(in the rows, 128 means zero)
One turn moves each row of this set onto another row. After a few examples, where does it send each row asked below?
nivil: [153 118 108 136 114 121 159 132 103 125 127  88 142 110 145 138 114 118
 145 122 149 111 118 114 114 142 117 147]
buzaf: [118 126 114 120 106 159 116 134  78 136 125 119 144 103 116 111 147 120
 138 133 115 125 171 101 130 149 129 152]
voz: [120 121 123 113 126 151 131 114 111 126 149 105 141 141 132 116 131 136
 155 131 102 104 145 117 136 110 100 130]
rog: [158 125  97 125 124 137 136 120 100 145 125  93 151  96 145 127 125 121
 166 128 154 125 148 110 138 117 123 140]
Kemu: [129 111 119 122 122 150 130 126  80 138 118 124 161  93 126 139 150 138
 163 114 127 146 142 105 130 148 121 141]
nudur: [157 128 101 134 125 149 128 114  85 117 156 103 162 141 141 118 131 142
 134 119  95 122 139 116 129 140  96 123]
Vupa: [145 128 114 142 129 137 132 144 101 140 148 122 161 148 142 109 132 132
 116 129 123 120 154 115 124 125  91 127]
muru: [147 124 136 125 110 150 120 105  80 125 148  98 154 120 147 130 154 103
 136 135 110 115 150 153 117 144 117 182]
suk: [122 114 124 123 127 154 125 142  86 148 126  95 158  96 155 131 135 120
 146 146 143 131 121 100 129 151 117 141]
Sif: [114 105 115 136  96 151 132 134  87 107 123 125 140 119 123 128 123 120
 131 117 115 118 150 116 100 160 131 153]
tep: [149 127 105 127 100 132 135 121  85 106 122 117 144 119 111 132 112 108
 145 103 121 105 176 125 117 138 122 144]
Bozu: [128 148 105 144 106 122 121 135 105 135 139  98 171 141 138 115 151 137
 152 111 120 112 136 116 124 114 107 142]
bunod: [149 136 135 146 145 157 118 131  92 152 161 112 148 132 160 129 146 135
 150 118 139 148 146 117 142 147 110 164]
pori: [125 130 128 127 133 153 111 103 106 129 121 100 152 127 115 134 163  95
 126 121 128 125 118 131 105 139 106 153]
rudim: [140 143 138 140 133 125 123 118  91 126 147  94 177 104 139 159 118 116
 166 113 128 102 150 136 120 146 113 168]
Gevo: [153 114 115 131 121 127 143 129  94 119 123  93 157 111 149 151 100 108
 153 117 149 111 126 125 116 140 111 132]
Buse: [137  98 119 124 130 162 138 123  97 120 172 111 146 132 148 139 128 134
 120 127 109 108 152 109 131 126 108 126]
Kifof: [159 136 134 145 157 151 121 122 102 142 159  91 141 137 150 140 139 127
 156 128 139 127 135 118 133 156  92 148]
lof: [137 136 130 153 124 147 153 112 103 112 139 116 137 135 123 144 150  99
 152 149 132 124 143 134 114 146  94 160]
bazu: [120 117 110 126 108 147 127 113 101 115 163  86 157 125 145 145 148 139
 156 108 106 101 134 110 131 114 124 141]
Nani: [131 145 117 122 143 164 128  83  91 132 139 114 145  95 134 114 134 137
 148 104 134 126 150 111 127 152 114 157]
lorev: [146 117 136 137 140 141 107 109 112 120 159  87 133 153 140 138 111 104
 151 106 134 103 157 131 125 133 110 151]
deder: [131 135 131 138 132 147 108 116 118 104 155  85 130 146 118 137 125 108
 140  96 121 103 152 122 109 133 120 159]
Zir: [154 128 111 132  92 126 139 132  89 136 138  98 139 119 140 114 109  92
 129 127 134  93 149 116 132 143 117 154]
nelo: [166 128 147 130 147 150 116 118 100 130 160  79 137 137 156 141 126 109
 143 112 129 109 139 129 133 140  98 152]
fimog: [149 153 118 150 128 162 101 115  98 125 111 110 164 134 129 130 129 102
 140 116 125 102 171 132 108 139 121 150]
foma: [119 128 122 137 140 176 128 110  88 126 113 112 129 139 141 112 135 114
 117 118 138 132 159  96 128 148 123 152]
Tarip: [127 111 109 125 112 162 102 135  79 141 128 120 151 104 116 121 135 108
 146 127 100 128 172 111 134 136 121 142]
sobi: [125 101 107 129 135 157 122 134  93 130 117 110 154  95 121 145 141 134
 161 122 115 147 141 109 115 136 120 135]
vave: [108 117 123 135 112 136 131 144 116 138 156 106 156 132 145 135 149 129
 138 118 135  98 149 109 127  99 119 145]
Ber: [136 128 108 141 127 135 143 111  77 119 167 109 147 124 151 140 125 104
 146 137 141 143 173 138 138 132 119 175]
gabug: [145 124 101 155 111 133 128 143  90 129 162 104 177 132 154 138 148 135
 117 105 127 117 143 108 119 129 114 139]
pedu: [150 114 102 139 102 118 136 123  88 127 136 124 147 120 106 135 113 109
 149 107 117 103 162 125 119 155 110 145]
Sofup: [131 164 115 132 125 153 137 113  95 114 151 101 147 104 146 122 131  97
 128 124 126 141 121 138 115 132 106 167]
Tud: [124 121 107 116 135 141 101 102  80 137 150  92 161 117 144 129 138  99
 120 109 136 144 148 135 128 124 131 167]
Nogab: [113 133 101 144 150 138 135 109 103 123 141 111 144 130 120 144 134  97
 136 122 158 152 142 116 125 127 109 145]
vov: [142 130 110 129 104 136 130 136  91 116 129  88 141 121 139 123  98  90
 128 136 137  89 154 120 116 141 119 143]
lefis: [134 154 130 147 136 162 119 139  99 136 156 110 145 126 138 128 160 138
 139 107 125 148 141 107 126 148 120 173]
refi: [114 142 118 155 130 154 109 129 111 126 155 118 140 142 121 124 145 134
 148 102 130 142 159 109 118 141 132 171]
purab: [157 135 113 114 131 135 128 128  85 147 125  87 162  96 143 134 125 107
 160 133 149 117 147 110 145 129 109 132]
vib: [121 104 120 136 102 146 125 147  83 121 130 115 142 118 116 132 124 105
 125 121  95 114 142 116 110 162 115 149]
Rosi: [121 135 131 139 119 153 105 125 109 113 157 106 137 142 128 126 132 115
 134  85 120 124 163 120 118 125 138 175]
Zako: [120 151 147 143 125 149 129 110  99 139 143 103 154 113 141 130 124  94
 164 133 143 106 142 103 152 142 101 157]
toz: [129  93 121 136 134 135 117 101  88 134 137 108 151 146 120 152 157 102
 143 133 142 127 170 131 127 139 119 161]
ged: [109 118 142 127 144 139 150 113  82 126 150  96 143 110 151 141 123 129
 144 115 141 132 138 100 141 155 116 170]
zeri: [130 115 114 122 125 165 125 144  95 139 119  84 146  94 155 124 136 117
 142 142 131 136 128 100 129 124 127 145]
butu: [138 120 113 134 148 151 122 118  81 113 117 104 153 131 138 141 129 136
 119  98 123 129 167 129  97 152 136 162]
nefud: [127 126 143 156 129 137 122 145  89 119 121  93 162 148 145 157 118  93
 136 128 132 108 159 122 122 142 122 163]

Buse turns into nudur
muru turns into lof
Kemu turns into buzaf
Now find these:
deder turns into lorev
zeri turns into sobi
Zako turns into ged

One turn moves each row of this set onto another row. After a few examples, where does it send each row asked below?
ved: [104 148 120 139 139 108 140 135 153 118 136  96]
lenov: [107 150 116 125 137  86 144 132 144 128 131 124]
vev: [115 131 120 140 132 152  97 125 124 132 122 145]
vid: [114 136 118 141 130 126 101 131 119 142 142 146]
Kodam: [106 134 112 145 129 146 105 125 128 144 140 124]
tulu: [113 127 102 154 126 150 112 139 129 140 130 131]
faku: [108 136 114 144 129 131 104 128 123 146 147 131]
vipi: [125 146 134 119 151 110 123 133 142 107  98 146]
Neli: [115 130 105 153 125 130 110 144 122 143 139 143]
danil: [123 135 112 140 125 156 109 136 117 131 122 137]
garod: [115 140 129 133 145 139 130 129 155  96  96 118]
bepoz: [125 139 114 140 123 133 109 142 110 136 135 145]
Gol: [117 126 106 152 128 152 108 138 128 135 122 140]
Ripa: [126 137 114 139 125 144 107 139 112 131 124 146]
sapa: [119 143 126 119 144 111 132 127 143 106  93 151]
Notus: [119 141 129 122 150 135 126 126 152 106  88 127]
nulem: [122 149 135 130 144  91 126 141 139 104 119 144]
Besab: [ 99 147 118 138 139  86 138 138 148 129 135 136]
Bog: [130 145 133 124 140 116 130 132 151 106  95 151]
nop: [113 129 102 154 124 138 113 141 127 144 138 132]
zurad: [110 139 127 132 145 119 127 131 151 105  93 160]
lifo: [ 90 143 110 143 137 108 144 132 159 132 133 110]
gutod: [109 148 116 135 133 111 147 131 161 131 132 101]
gari: [121 141 109 142 122 133 113 142 113 142 142 132]
Gogo: [105 147 118 130 144 114 140 129 155 129 126  93]
tak: [102 141 112 127 139 134 145 119 158 117 104 105]
tisa: [126 150 131 126 137  91 134 138 145 117 118 150]
zed: [116 149 124 120 141  88 136 132 139 117 115 149]
bab: [116 134 122 138 132 136  96 129 120 135 129 153]
topo: [121 127 109 150 128 144 106 141 124 134 121 151]
zove: [117 138 107 144 122 144 115 139 118 141 139 123]
fev: [109 142 121 128 147 138 135 125 159 116 103 100]
dol: [123 143 136 129 147 118 124 135 145  94  99 144]
Nevid: [112 143 118 134 135 137 144 125 166 120 110 102]
Lem: [109 131 115 143 131 157 101 123 129 137 127 129]
Piga: [117 152 123 131 133  88 142 137 150 130 136 124]
dek: [120 129 109 150 127 133 107 143 121 138 131 151]
rad: [112 140 120 122 143 135 137 121 154 106  88 130]
Vosu: [101 136 119 137 144 141 132 126 161 108  91 133]
mired: [106 142 121 139 142 134 138 130 159 108 115  96]
Rak: [113 150 127 135 141  87 134 141 142 116 139 121]
ruzu: [100 146 110 129 136 110 149 125 154 128 126 103]
Kofa: [121 142 127 128 139 139 135 125 161 106  91 127]
Kopa: [109 144 126 133 143  92 129 138 143 116 115 161]
Sos: [110 151 122 127 144  89 137 135 145 130 136 113]
Binof: [ 93 138 112 142 140 136 142 126 165 121 111 109]
radi: [121 151 131 121 147  86 128 138 138 119 121 140]
gameb: [119 136 108 143 123 155 113 136 120 136 130 125]

gameb turns into zove
Binof turns into lifo
Now find these:
vev turns into Lem
fev turns into Gogo
tisa turns into Bog
nop turns into Neli
mired turns into ved
lenov turns into zed

One turn moves each row of this set onto another row. After a few examples, where does it send each row asked below?
Gozar: [105 136 103 121 128 110 111 109 149 124 125 134 126 153]
tuka: [159 148 120 112 129 146 125 119 146 114 145 118 118 111]
sudot: [142 142  95 105 120 139 133 131 148 106 122 120 121 132]
Geki: [118 115 136 132 140 131 153 129 110 123 138 124 133 118]
norov: [142 145 118 120 113 130  98 115 121 108 147 127 144 101]
labaf: [154 142 116 124 116 145 108 120 134 118 161 119 124 109]
Sar: [120 109 129 135 138 122 151 119 102 131 133 123 126 123]
Sezo: [115 145 102 129 133 108 105 104 140 113 123 131 128 150]
Vap: [136 133 124 128 126 140 130 107 120 144 155 156 114 112]
paziz: [149 120 129 123 146 104 116 121 121 139 136 135 116 156]
sir: [109 138 111 106 134 107 105 103 132 120 125 123 120 143]
zibop: [139 131 135 121 123 136 140  96 135 121 129 148 114 104]
mena: [151 127 117 144 134 104 125 128 136 140 117 124 131 150]
zivag: [114 140 100 121 134  88 112 118 135 125 131 130 131 145]
nur: [154 153 108 122 116 141 132 133 144 120 112 128 125 123]
Kele: [157 148 107 122 113 129 110 118 125 120 164 114 127 112]
ret: [115 148 103 118 128 103 117 121 149 120 126 135 134 153]
metup: [114 110 140 135 136 127 143 129 106 115 138 132 123 130]
nen: [108 146 102 128 136 107 101 124 123 109 120 130 124 143]
sutim: [143 114 119 141 149  98 131 119 136 133 136 119 141 145]
Geza: [145 145 111 118 120 141 108 134 136 108 157 117 136 108]
suvog: [131 108 127 126 136 137 142 115 105 144 137 141 121 136]
Pez: [137 140  98 137 130  99 130 116 150 119 131 138 137 154]
Zofi: [118 105 143 132 127 114 128 129 107 112 136 125 120 116]
pala: [148 143 110 121 111 130 107 130 112 113 167 128 140 121]
rubif: [157 146 121 113 111 132 113 116 119 110 155 118 134 108]
didup: [156 143  94 135 127 139 129 133 133 102 125 131 142 141]
nupom: [111 105 127 136 131 131 139 116 108 125 138 129 118 111]
sidi: [113 115 134 145 138 126 144 121 120 102 139 124 128 111]
vum: [144 128 139 134 122 135 131 115 126 151 129 149 114 117]

sudot turns into Vap
tuka turns into suvog
sidi turns into sir
Now find these:
zibop turns into paziz
nupom turns into zivag
rubif turns into metup
mena turns into nur
norov turns into Zofi
labaf turns into Sar
Gozar turns into Kele

One turn moves each row of this set onto another row. After a few examples, where does it send each row asked below?
vup: [122 142 154 140 118 133 158 114 148 137 143 114 122 112  97 134 129 120
 118 103 158 129 129]
rofod: [142 110 128 128 128 157 126 133 129 137 148 115 139 113 129 109 114  92
 132 135 121 110 131]
vot: [137 120 125 136 109 131 136 119 123 148 122  88 122 132 109 136 118 106
 119 126 137 124 166]
pode: [122 132 120 122  92 129 134 122 154 135 136 143 127 109 135 134 142 121
 136 138 156 134 131]
Lolo: [104 133 135 152 135 132 139 114 129 136 150 154 136 114 117 123 122 144
 125  97 156 137 134]
Seget: [147 114 131 131 134 152 136 131 122 141 141 118 137 113 128 115 101  90
 133 131 123 105 137]
Zulif: [124 103 123 137 121 132 144 113 136 126 135 129 123 142 119 129 141 151
 119 125 153 160 125]
novev: [112 132 139 150 137 128 130 127 117 109 149 148 136 150 110 100 141 131
 133 128 135 115 144]
Bokib: [109 140 131 133 117 157 152 121 135 126 135 128 156 137 107 122 140 129
 108 112 117 122 123]
Susop: [143 123 136 133 108 131 125 117 126 144 127  86 121 137 112 142 117 102
 128 125 135 120 157]
Donam: [122 140 114 122 146 122 142 148 127 139 126 119 126 110 142 103  99 109
 134 136 157 124 140]
Salo: [116 134 115 123 155 111 144 144 131 130 125 118 130 109 142  98 100 113
 135 133 149 120 144]
lut: [107 134 128 122 136 117 130 115 119 129 125 129 147 131 134 103 115 145
 153 109 126 141 111]
buf: [116 155 120 119 116 105 143 124 129 151 142 113 131 110 139 148 116 116
 125 137 141 131 152]
lifa: [124 149 117 122 122 105 133 122 132 142 127 108 129 111 144 154 127 116
 117 138 141 132 153]
siso: [122 156 154 125 119 136 151 115 149 133 139 117 112 107 106 123 125 126
 123 115 162 124 124]
pob: [108 134 124 130 134 131 142 127 143 136 121 155 129 109 110 112 120 141
 144 110 119 146 125]
seku: [135 105 129 135 135 102 124 134 118 126 141  94 122 120 128 109 131 143
 136 125 118 101 127]
Tasin: [111 155 123 130 124 105 134 119 137 144 131 108 133 116 139 157 126 120
 122 143 141 133 146]
vizot: [128 115 131 144 133 147 138 113 137  96 136 123 148 136 139 109 138 111
 135 107 140 138 115]
vusa: [103 123 142 165 134 125 134 125 112 135 134 139 138 144 108 145 109 124
 129 129 124 123 110]
dasa: [104 134 145 142 144 123 146 114 119 148 132 121 119 123 119  99 113 116
 134 122 175 105 120]
vuma: [127 110 113 115 107 125 136 117 126 109 134 155 148 114 134 130 134 123
 134 107 149 127 126]
sudat: [107 133 135 164 140 106 142 127 136 137 123 146 137 134 117 129 120  98
 134 139 135  99 129]
vep: [107 143 127 162 135  96 143 130 139 132 131 147 129 129 111 131 132 110
 126 133 134  99 140]
fezu: [116 123 122 139 138 148 121 112 131 114 140 127 115 140 113 148 128 121
 114  89 146 110 123]
Keti: [114 141 134 145 129 124 152 111 148 122 124 131 100 148 132 128 131 133
 143 102 122 116 139]
rol: [119 111 144 160 142 130 139 133 121 126 144 113 154 127 117 132 131 117
 121 148 109 108 128]
Sor: [114 110 111 139 145 113 116 121 144 132 148 134 129 136 136 134 141 132
 159 133 149 124 116]
lod: [124 133 123 127 148 116 151 138 128 134 129 119 123 111 140  97 108  98
 135 146 152 125 149]
nagi: [126 136 150 136 127 148 131 123 119 121 128 132 104 129 115 112 135 129
 118 120 172 121 113]
Dap: [136 119 135 136 131 154 128 133 124 141 149 109 135 113 124 110 106  87
 135 138 121 116 132]
susiz: [145 108 132 130 135 143 133 132 121 151 154 110 136 115 128 120 108  91
 125 133 124 108 134]
rovu: [103 122 110 126 142 130 142 137 127 118 131 115 119 134 101 148 140 150
 113 124 139 136 122]
susil: [132 122 131 132 109 139 134 105 125 147 121  87 120 141 108 140 116 103
 125 114 139 115 153]
sifem: [122 140 116 125 147 117 146 137 127 128 130 116 128 100 140  99 103 108
 125 147 149 125 141]
karof: [138 135 133 147 125 129 131 107 135 127 143 137 142 144 121  90 141 116
 154 109 139 120 119]
Degik: [126 116 131 142 129  97 129 118 126  99 134 109 129 126 111 112 123 151
 137 115 118 138 140]
vip: [112  95 139 121 126 122 136 117 106 126 145 137 120 151 132 127 138 136
 133 107 118 122 125]
kabar: [121  94 109 120  96 141 155 131 127 128 120 119 150 113 120 139 131 122
 138 121 145 131 132]
migel: [ 99 140 118 140 133 130 107 124 126 127 112 136 120 138 108 138 136 145
 131 134 129 133 131]
mev: [131  89 123 123 104 146 160 130 124 136 129 114 146 118 116 126 136 122
 144 126 146 135 119]
sigos: [111 108 132 151 132 129 132 116 108 121 142 112 128 144 133 141 157 113
 130  99 145 111 121]
lin: [ 99 100 129 129 146 139 123 126 120 134 128 110 144 114 110 101 141 134
 129 103 154 131 124]
nuro: [131 104 121 117 115 111 149 127 136 122 124 104 122 130 113 129 114 143
 130  97 122 116 155]
narim: [127 106 122 127 135 101 133 140 111 132 137 115 117 117 132 103 136 142
 147 129 121  99 127]
boke: [135 122 127 131 116 127 135 103 122 141 127  86 126 138 109 139 114  96
 124 119 130 117 156]
rit: [109 146 119 123 115  99 135 122 128 147 130 105 131 114 137 153 114 110
 121 135 147 133 147]

Donam turns into Dap
vusa turns into Degik
Now find these:
novev turns into vip
migel turns into lut
rol turns into nuro
Susop turns into rit
sudat turns into seku
pob turns into karof
Salo turns into rofod
lin turns into Bokib
vot turns into buf
mev turns into vup

